In the data rows, the value 128 means zero.
Each row mixes 2 hidden patterns of the same size, each with a weight. Each row also carries a little noise. Patterns are numbered 0, 1, 2 and so on, in the order they first appear below.
Each row in order, then the numbers of its patterns, largest weight first:
[158 138 121  91  84  85  92 111 140 151 167 186 170 132 145 112 102  65
 117 133 126 155 166 161] 0 1
[138 113 104  86  86  97 108 107 132 172 169 179 167 131 131  89  97 100
 116 151 143 158 171 165] 0 2
[148 104  95  79  76 107  88  94 136 183 193 182 176 130 143  83  97  68
 109 142 138 177 186 169] 0 2
[132 166 142 125 136 133 101 143 125 106 127 154 140 104 109 136 124 106
 117 128 109 140 138 140] 1 3
[116 111 132 151 143 148 127 125 135 147 130 131 113 110 113 133 117 121
 160 158 130 133 135 129] 3 0
[110 106 131 117 126 139 137 143 135 128 122 119 117 102 129 124 136 141
 149 158 133 153 145 107] 4 2
[160 144 124  91  89  86  99 116 138 136 160 195 181 122 150 108  97  65
 116 121 119 155 157 154] 1 0
[138 154 137 142 138 142 130 153 139 108 103 127 122 115 123 135 133 116
 146 132 130 114 126 115] 3 1
[114 107 120 117 124 128 142 134 129 147 139 138 130 116 145 117 112 133
 150 143 136 134 148 131] 0 4
[121 115 143 136 136 144 119 132 143 143 121 124 118 111 112 141 120 129
 132 141 130 124 135 137] 3 0
[142 112 111  82  83 101 102 100 145 175 179 166 182 139 138  99 101  85
 112 162 141 165 178 160] 2 0
[129 112 120  83  99 112 100 111 131 169 173 174 168 130 132  99 102  91
 115 139 134 162 179 161] 2 0
[103 107 110 108 116 146 138 129 143 151 139 125 133 111 128 102 130 117
 135 175 136 156 166 121] 2 4
[123 145 134 132 135 146 146 159 134 106 112 141 125  99 141 137 132 130
 157 143 109 141 127 106] 4 1
[129  91 124 118 111 122 124 128 138 159 150 154 137 122 140 118 108 125
 157 153 141 146 154 134] 0 4
[122 116 118 110 125 149 125 129 138 145 144 137 132 113 120 107 130 123
 115 155 139 147 156 131] 2 3
[143 149 122 105 110  94 104 124 133 130 150 163 159 124 136 116 122 107
 111 143 118 159 146 138] 1 2
[126  92 135 126 123 143 132 114 135 155 153 129 139 122 125 123 118 108
 147 154 137 134 145 149] 0 3
[145 126 115  92  79  93  90 106 137 177 188 178 179 138 141  86  98  94
 115 143 134 185 181 165] 2 0
[135 167 139 138 129 146 112 142 119 104 124 147 136 116 120 131 129 105
 128 120 107 137 127 120] 1 3
[103 112 130 125 136 157 135 143 126 145 122 119 113  98 129 114 130 151
 152 176 132 151 138 117] 4 2
[143 108 111 101 101 105 111 121 160 166 169 168 152 130 136 100 113  94
 112 136 138 148 174 154] 0 2
[149 152 115  92  85  83  75 119 138 132 171 206 187 127 143 108 108  63
 120 131 106 148 150 158] 1 0
[136 158 130 122 125 130 112 148 132 109 122 140 151 104 114 133 126  97
 127 134 101 139 140 128] 1 3
[162 165 115  92  91  80  90 130 147 136 157 182 179 132 144 106 109  63
  92 141 112 165 174 150] 1 2
[129 122 112  77  93 117  98  99 139 158 170 157 158 136 140 100 102  88
 118 145 134 159 177 156] 2 0
[130 100 128 123 138 139 134 129 135 153 149 127 136 121 120 125 121 120
 130 141 134 129 136 140] 0 3
[120  85 136 116 125 126 137 140 132 144 147 143 136 113 144 118 108 122
 169 171 132 143 153 141] 0 4
[146  94 100  84  83  82  96  91 158 189 190 183 187 133 145  87  93  78
 114 155 134 162 192 184] 0 2
[119  97 135 131 129 141 138 147 118 137 117 125 119 110 140 143 127 129
 158 164 133 129 142 119] 4 0
[151  96 106  92  79  88  87 110 151 186 198 186 181 138 143  92  96  73
 108 153 143 171 188 179] 0 2
[119 149 133 144 146 150 127 134 123 128 124 112 123 111 112 134 132 127
 133 136 124 122 119 115] 3 1
[124  95 128 119 128 130 126 118 137 163 144 149 143 118 114 127 117 112
 146 149 127 132 153 147] 0 3
